In the rows, 128 means zero.
Z: several groups of rows, each row roughly a mix of its group's hidden directions:
Z (94 x 13):
112 157 111 79 148 147 120 137 168 165 118 107 125
145 185 118 170 130 128 126 88 131 107 110 149 125
109 136 146 135 100 113 159 106 149 149 177 93 109
86 165 108 144 154 117 108 153 161 124 135 130 166
105 112 168 162 119 122 135 149 79 148 138 132 160
90 185 126 134 140 149 103 127 106 159 110 142 143
106 95 120 131 122 125 154 115 140 157 188 98 138
126 114 159 100 141 98 193 127 112 136 138 108 141
129 89 112 119 116 113 101 123 116 92 150 175 96
146 146 171 161 136 116 143 97 118 143 113 175 148
142 158 128 115 101 122 158 112 179 115 101 105 159
125 117 99 107 109 154 79 125 142 123 83 101 111
96 150 133 162 94 144 120 132 143 155 106 102 170
108 124 91 87 101 133 95 140 121 87 126 106 107
136 123 124 197 149 120 158 144 142 130 157 110 146
126 177 173 94 128 156 112 128 152 132 118 99 122
152 76 126 144 108 133 152 90 144 113 126 89 136
157 93 76 146 121 134 153 128 98 137 160 143 114
127 158 157 106 127 127 96 128 132 111 63 140 139
114 152 111 74 144 145 120 138 170 160 119 104 123
130 114 142 148 148 160 150 138 95 191 137 118 120
134 88 140 79 151 111 132 140 174 146 132 148 136
124 172 96 114 112 135 95 100 123 89 104 142 107
145 119 148 134 135 154 111 107 116 89 65 118 137
135 137 118 175 176 126 123 163 121 97 138 155 110
141 155 116 83 152 140 115 136 157 143 80 106 114
145 82 147 126 176 108 155 109 104 118 101 135 140
106 75 106 146 133 136 141 134 147 105 173 105 110
163 186 136 119 104 117 138 117 103 159 111 149 120
113 120 109 109 81 113 152 124 147 148 176 114 97
115 170 140 115 103 116 156 129 152 125 92 108 173
130 100 180 149 132 126 153 135 95 172 135 140 149
114 161 88 111 155 122 107 133 186 113 125 134 134
143 132 91 123 103 150 111 106 96 94 119 118 80
120 142 137 113 76 115 170 119 150 116 126 91 158
145 110 94 143 95 146 85 111 143 90 140 140 103
97 104 130 95 106 148 103 149 71 141 125 120 116
99 153 139 139 100 72 148 124 144 155 158 136 118
132 129 113 118 144 116 96 152 113 115 76 175 149
103 78 104 127 127 139 138 139 153 117 178 104 112
124 140 162 121 162 101 181 133 142 163 126 138 154
135 153 114 164 156 159 79 128 132 134 88 136 138
117 135 160 106 172 167 101 138 144 130 122 102 162
118 95 116 104 154 161 130 154 116 183 139 118 109
138 168 177 108 116 149 124 97 133 138 99 95 136
161 142 100 116 92 147 145 132 125 122 149 127 69
139 91 163 68 94 119 138 129 126 132 121 108 121
107 116 109 75 97 118 99 135 160 128 99 138 107
105 145 130 123 140 138 104 148 60 115 97 112 135
105 157 117 145 101 163 95 142 103 134 108 83 139
144 191 129 156 137 151 131 128 121 116 106 101 161
151 127 106 107 141 131 102 134 157 128 159 165 76
139 105 146 109 151 127 160 147 171 173 142 101 138
119 64 88 150 137 125 144 130 120 127 165 129 138
134 97 129 103 156 177 99 132 128 107 95 112 155
137 77 159 83 124 137 141 137 110 169 129 126 116
122 131 143 122 90 110 172 119 99 91 136 98 157
133 85 115 165 144 151 91 124 122 149 157 143 96
100 134 172 161 128 115 147 102 153 119 152 86 121
126 131 148 173 130 88 142 136 154 98 143 133 173
137 128 140 92 140 150 104 118 113 149 85 128 181
121 184 118 104 135 143 109 156 162 166 126 125 111
136 152 85 116 102 139 113 114 130 83 121 96 94
155 110 116 150 156 176 128 139 123 83 134 113 97
152 97 105 89 111 183 121 123 127 111 118 105 112
131 135 135 100 111 88 115 116 169 77 116 146 146
123 130 112 123 155 110 96 163 118 121 91 179 152
156 143 102 156 145 120 121 157 106 100 109 174 101
121 146 138 140 119 128 142 116 145 130 70 102 181
133 144 105 87 86 135 121 133 176 129 141 108 98
115 113 151 151 144 132 156 162 129 175 151 96 154
143 120 136 160 112 135 169 88 118 138 165 91 113
111 142 139 122 86 106 156 140 105 106 185 137 129
111 86 89 152 143 118 128 160 137 97 156 147 105
144 136 129 108 93 125 173 122 156 126 169 89 120
120 163 106 159 109 111 106 114 124 65 122 139 135
94 105 143 157 125 142 123 142 73 158 151 104 130
133 166 128 130 177 126 111 170 121 151 140 162 147
111 169 158 146 103 87 153 112 142 150 154 119 110
107 104 112 119 78 118 96 122 109 81 111 143 130
98 169 141 137 82 116 150 137 153 138 129 123 170
82 128 136 147 152 130 123 171 121 164 145 124 167
121 159 166 179 107 124 147 123 93 135 127 111 155
151 124 128 178 129 108 128 102 118 86 127 174 129
113 115 105 114 77 131 96 121 181 129 107 130 123
110 165 111 106 73 124 110 140 172 120 128 140 128
159 146 122 98 159 185 119 149 120 150 150 118 134
132 110 115 149 99 127 110 118 88 73 159 146 118
110 136 122 161 167 104 122 143 164 123 140 164 167
177 160 117 161 146 134 134 135 91 118 112 159 107
132 149 115 117 79 127 121 117 117 81 120 83 110
113 115 111 110 102 111 94 131 166 120 127 185 111
104 120 125 122 102 137 116 149 71 122 170 108 102
171 134 114 127 139 156 140 110 173 142 124 79 115

which group is each row in? (one row of each group first):
152 100 158 145 122 85 156 128 164 100 142 131 155 => J
155 142 147 126 137 143 111 109 103 116 61 136 153 => C
126 88 123 147 114 121 118 125 112 117 187 161 99 => K

83 142 108 88 108 121 87 150 126 97 122 116 139 => J
125 124 143 104 146 142 153 149 157 185 136 89 135 => J
149 108 100 157 89 152 98 103 133 87 136 114 119 => K
152 132 110 109 170 128 92 130 121 101 110 171 98 => K
141 123 116 128 70 120 147 107 175 102 153 121 132 => K
130 161 118 146 123 114 143 155 141 124 174 139 72 => C
136 144 104 93 155 139 103 172 121 156 133 164 148 => C
128 181 163 110 131 130 142 109 155 167 105 121 148 => J
121 149 150 122 120 115 171 134 75 105 141 98 152 => K
